In the rows, 128 means zero.
One turn or mirror swaps these rows in pairs. Which row does each one swap with?
vagos: [ 66 127 173 130 114 140 145  95 134 119 139 142 111 146 128 120 106 145
 115 144 134 139]
bur: [ 82  96 161 125 140 146 122 121 106  72 110 144 133 132 133 120  99 128
 127 144 143 144]
fera: [110 128 167 117 127  94 139 127 115 116 142 143 131  87 158 116 123 126
 125 146 143 126]
dese: [ 91 110 162 105 125 108 128  97 164 124 163 128 131 123 140 111  83 133
 129 155 122 117]
Damab: [ 85 139 166 137 130 123 119 121 138 123 154 149 143 108 125 139 105 140
 133 125 155 179]
ruzet: [102 133 147 123 120 107 133  91 123 102 149 150 133  95 146 149 116 139
 132 130 151 108]
rop: [ 85 119 194 122 127 109 130 113 144 113 152 144 135 102 135 116  97 137
 128 175 131 138]
tivim: [ 92 124 145  92 141 135 131 134 141 137 152 134 139 142 154 136  88 129
 130 105 147 113]
rubaz: [ 68 119 147 134 118 112 144 121 138 112 135 133 135 128 110 142  92 150
 150 106 120 150]
nitu: [ 89 111 183 119 125 101 124 104 143 114 149 147 128 106 137 107  95 136
 132 173 119 128]
Lut: [ 80  92 140 127 135 120 114 125 123  75 131 122 140 131 113 134  83 134
 146 120 128 158]
Morok: [ 94 127 146  96 146 132 120 130 139 138 154 136 143 143 160 134  90 128
 130 105 143 110]
foz: [ 90 128 180 102 144 150 117 127 128  90 144 159 137 122 110 106 105 112
 143 106 125 136]
loto: [ 88 133 159  77 134 147 121 109 131  91 153 130 113 141 133 120 115 126
 154 117 150 155]
lumet: [ 80 111 169 126 121 122 146 116 147 136 148 117 125 161 127 122 105 132
 126 147 121 148]
mifil: [ 80  85 149 122 140 131 115 120 120  69 120 130 136 136 117 120  92 123
 141 130 129 154]
volef: [102 154 153  96 114 115 129 103 107 105 156 146 131 121 126 115 136 121
 139 121 140 128]
ragi: [ 99 142 149 126 121 114 136  90 121 107 149 153 130 100 144 144 113 140
 127 125 153 109]
mor: [ 97 133 159 101 152 143 126 139 110 117 131 139 146 127 169 131 112 125
 123 120 161 116]
vol: [ 82 111 166 120 123 119 142 112 141 134 151 118 130 163 129 116 110 127
 126 153 123 153]
sug: [ 88 147 152  88 146 139 123 112 125 111 149 150 139 104 147 104 103 130
 135  93 147 135]
lote: [ 73 138 165 126 120 137 145  94 130 115 143 157 105 127 139 126 121 150
 120 138 136 125]
vari: [ 69 116 168 124 113 118 139 108 145 127 144 121 118 158 125 118 102 142
 126 150 120 151]
panup: [ 82 111 164 123 125 118 136 120 132 133 148 115 133 166 137 114 111 112
 130 154 122 151]
rudo: [ 91 127 192 131 133 103 126 120 143 118 148 153 134 103 136 121  96 134
 128 168 140 152]
Pila: [110 109 142 125 121  97 110 110 119  97 157 131 144 105 142 145 107 126
 135 138 150 103]
Mola: [ 68 113 167 104 145 146 107 139 134 101 138 151 127 117 120  97  86 113
 137 107 125 129]
nilon: [ 78 123 173 108 147 148 113 134 126  91 141 164 127 124 117 104  89 110
 142 108 126 133]
kubi: [ 88 133 158 131 132 132 125 112 140 119 156 150 147 110 121 139 100 141
 131 123 159 180]
vevup: [108 110 139 125 120  97 113 115 125 101 152 134 147 101 141 149 108 129
 132 132 143  99]
pumid: [ 81 109 159 116 153 151 117 129 106  81 114 149 131 121 155 124 115 130
 127 145 153 137]
Demuv: [106 134 165 107 106  97 143 131 121 107 154 131 111 123 135 136 124 133
 138 159 143 149]
sig: [ 89 110 149  98 139 151 113 128 133 130 132 134 138 110 159  98  90 138
 129 104 138 143]
ruke: [114 104 151 128 104 107 125 102 122 119 140 143 121  93 145 104 117 130
 133 138 122 124]
ses: [ 81 110 161 120 121 117 140 111 143 131 153 114 131 165 127 121 108 123
 133 149 118 149]
binu: [128 117 181 118 133 132 137 134 107 104 147 148 142 140 129 129 130 117
 141 128 128 154]
tik: [106 108 141 124 121  97 108 116 123 102 153 122 143 100 141 145 102 124
 134 138 140  99]
felov: [ 94 122 164 103 159 113 145 137 127 108 138 137 131  98 161 133  97 135
 126 122 168 158]
Pupi: [102  96 141 120 120 103 103 141 127  96 144 122 141 105 135 133  93 121
 137 140 134 102]
tigo: [ 73 143 173 110 117 115 151 117 129 130 148 137 118 111 146 120 128 150
 152 124 130 116]
lefar: [ 80  98 142 126 131 123 125 112 126  74 135 128 139 121 112 135  81 143
 145 113 124 156]
kol: [ 91 125 143  92 143 132 124 126 142 137 152 129 138 141 155 132  82 124
 136 107 136 109]
Dev: [ 78 116 153 111 159 121 112 115 110  93 128 143 141 102 164 114 110 120
 163 128 158 137]
Tuni: [ 90  98 165 124 147 117 117 110 115 108 141 112 158 155 145 118 117 111
 149 146 131 152]
ragub: [ 88 124 148  87 151 142 126 116 132  86 152 133 124 123 133 128 101 117
 145 106 163 166]
gora: [ 92 132 157  99 151 142 123 141 116 124 138 137 140 131 169 132 111 123
 126 113 159 117]
pof: [ 85 102 147 111 133 124  98 153 130  92 139 133 129 121 125 109  79 113
 135 116 127 115]
rofi: [ 91 116 162 115 117 101 138 136 131  96 138 131 100 108 139 141 114 129
 142 157 157 157]
satar: [ 91 118 146  97 137 126 120 109 158 135 166 130 130 142 149 122  77 127
 137 117 132 111]
bubug: [126 115 183 111 140 133 137 125 115 101 147 151 147 134 130 127 131 117
 149 122 124 154]
vomi: [ 87  94 141 129 134 128 109 116 118  71 127 128 141 131 113 128  85 130
 146 125 130 155]
nevif: [ 84  93 141 126 134 122 116 121 119  73 130 131 137 127 109 130  85 134
 143 118 128 158]

bubug is swapped with Damab
kubi is swapped with binu
loto is swapped with rofi
gora is swapped with ruzet
tik is swapped with kol
Lut is swapped with ses
sig is swapped with ruke

